31 11 -4 -7 31 -37 31 -8 32 -11
14 -52 -13 -23 26 -47 18 -11 31 -21
-15 -77 29 14 -18 5 -27 31 -13 29
26 57 -24 -2 27 -25 31 -16 25 -25
-3 -4 -33 -40 -1 7 -3 -31 1 -29
-26 32 -19 -25 -33 46 -32 -23 -30 -19
-14 40 20 28 -28 39 -26 23 -22 18
|
14 -52 -13 -23 26 -47 18 -11 31 -21
26 57 -24 -2 27 -25 31 -16 25 -25
-26 32 -19 -25 -33 46 -32 -23 -30 -19

21 -40 29 45 23 -30 -37
73 55 -51 -3 -18 -39 -34
-39 23 -37 8 48 35 -32
|
73 55 -51 -3 -18 -39 -34

-34 -49 32 22 -36 13 48 40
-24 -53 45 53 -37 -10 84 27
-13 -49 34 26 -5 6 32 21
-52 -25 26 10 -41 28 24 30
-34 28 -12 1 -45 9 13 5
6 -29 45 34 6 -23 43 -3
-28 41 -3 32 -61 -18 40 2
-58 -16 -41 38 -67 49 40 29
-27 -28 -1 15 -23 26 16 24
-15 1 -25 68 -52 -4 58 10
-24 -4 -23 23 -32 19 24 9
|
-24 -53 45 53 -37 -10 84 27
-52 -25 26 10 -41 28 24 30
6 -29 45 34 6 -23 43 -3
-58 -16 -41 38 -67 49 40 29
-15 1 -25 68 -52 -4 58 10

-21 26 -31 -19 3 6
0 48 -47 77 -38 -50
-24 -9 27 -38 28 34
|
0 48 -47 77 -38 -50

-46 -18 36
-39 -18 31
-19 -8 10
32 16 -43
-62 -24 50
-24 -17 19
5 14 -20
-50 -9 33
|
-39 -18 31
32 16 -43
-24 -17 19
-50 -9 33

40 67
53 55
11 32
-51 -50
47 74
-19 -34
46 58
|
53 55
-51 -50
-19 -34
---
74 -72 -16 -71 -72 82 -77 62 22 -2 34
-49 6 27 36 -66 22 -26 62 -30 80 -12
-8 -70 6 -74 64 48 23 59 -38 -57 -74
|
-2 34 74 -72 -16 -71 -72 82 -77 62 22
80 -12 -49 6 27 36 -66 22 -26 62 -30
-57 -74 -8 -70 6 -74 64 48 23 59 -38

43 -19 4 55 56
-25 -72 -3 33 42
38 40 -20 -49 -45
31 -17 3 -39 -41
13 -1 12 52 46
-78 68 -27 29 26
29 -2 -2 -52 -49
-9 43 5 -36 -47
|
55 56 43 -19 4
33 42 -25 -72 -3
-49 -45 38 40 -20
-39 -41 31 -17 3
52 46 13 -1 12
29 26 -78 68 -27
-52 -49 29 -2 -2
-36 -47 -9 43 5

6 -2 31 24 -13 1
-11 9 -12 -2 5 4
2 -9 6 9 3 9
-23 5 -59 -29 26 7
5 3 -8 -17 -4 -18
17 2 31 6 -21 -20
23 10 30 -8 -33 -45
6 10 7 -8 -14 -21
-44 -4 -78 -15 54 51
23 3 50 17 -33 -27
|
-13 1 6 -2 31 24
5 4 -11 9 -12 -2
3 9 2 -9 6 9
26 7 -23 5 -59 -29
-4 -18 5 3 -8 -17
-21 -20 17 2 31 6
-33 -45 23 10 30 -8
-14 -21 6 10 7 -8
54 51 -44 -4 -78 -15
-33 -27 23 3 50 17

28 0 11 -53 -25
34 0 6 -44 -24
-6 2 31 -71 -22
-30 3 34 -57 -11
38 -1 1 -36 -23
22 1 17 -60 -26
-40 3 33 -47 -5
5 1 27 -71 -25
14 1 22 -67 -26
42 -1 -3 -29 -21
-18 2 33 -65 -17
|
-53 -25 28 0 11
-44 -24 34 0 6
-71 -22 -6 2 31
-57 -11 -30 3 34
-36 -23 38 -1 1
-60 -26 22 1 17
-47 -5 -40 3 33
-71 -25 5 1 27
-67 -26 14 1 22
-29 -21 42 -1 -3
-65 -17 -18 2 33

-19 5 18 8 -1 -18 26 -3 52 -29 12 30 -10
40 -2 -16 0 4 40 -25 -3 -52 59 -10 -30 1
-20 5 18 7 -1 -18 27 -2 51 -29 12 30 -11
-31 7 25 9 -3 -30 37 -4 73 -46 17 42 -12
-8 4 11 5 0 -7 16 2 31 -12 7 18 -8
52 -3 -23 -1 6 51 -36 6 -73 76 -15 -42 3
|
30 -10 -19 5 18 8 -1 -18 26 -3 52 -29 12
-30 1 40 -2 -16 0 4 40 -25 -3 -52 59 -10
30 -11 -20 5 18 7 -1 -18 27 -2 51 -29 12
42 -12 -31 7 25 9 -3 -30 37 -4 73 -46 17
18 -8 -8 4 11 5 0 -7 16 2 31 -12 7
-42 3 52 -3 -23 -1 6 51 -36 6 -73 76 -15

7 -5 14
19 -28 17
8 -16 8
0 -5 0
-34 33 -25
41 -36 41
-11 5 -6
70 -74 44
-46 43 -35
22 -10 22
|
-5 14 7
-28 17 19
-16 8 8
-5 0 0
33 -25 -34
-36 41 41
5 -6 -11
-74 44 70
43 -35 -46
-10 22 22

11 45 -14 -16 12 3 -5 0
40 35 38 -45 52 -61 43 38
-33 -27 -27 16 -49 46 -41 -57
-13 -31 22 11 20 -20 26 -14
-61 -57 -48 57 -53 52 -42 -55
50 32 46 -42 57 -54 53 51
70 56 63 -48 73 -78 63 82
36 38 40 -45 30 -27 33 14
|
-5 0 11 45 -14 -16 12 3
43 38 40 35 38 -45 52 -61
-41 -57 -33 -27 -27 16 -49 46
26 -14 -13 -31 22 11 20 -20
-42 -55 -61 -57 -48 57 -53 52
53 51 50 32 46 -42 57 -54
63 82 70 56 63 -48 73 -78
33 14 36 38 40 -45 30 -27

-4 57 -32 17 -40 24 -15 -24 27 3 -38
7 24 8 6 10 -69 -12 15 9 -23 21
|
3 -38 -4 57 -32 17 -40 24 -15 -24 27
-23 21 7 24 8 6 10 -69 -12 15 9

30 20 0 34 31 5 15 33 -39 6 -17
-41 -38 4 -4 -8 -42 -14 18 -1 11 55
16 58 40 -22 13 33 15 -28 -30 78 -18
5 -13 -30 23 57 76 -19 -36 -12 1 50
-15 24 -23 19 23 52 -21 -1 31 -20 -33
|
6 -17 30 20 0 34 31 5 15 33 -39
11 55 -41 -38 4 -4 -8 -42 -14 18 -1
78 -18 16 58 40 -22 13 33 15 -28 -30
1 50 5 -13 -30 23 57 76 -19 -36 -12
-20 -33 -15 24 -23 19 23 52 -21 -1 31
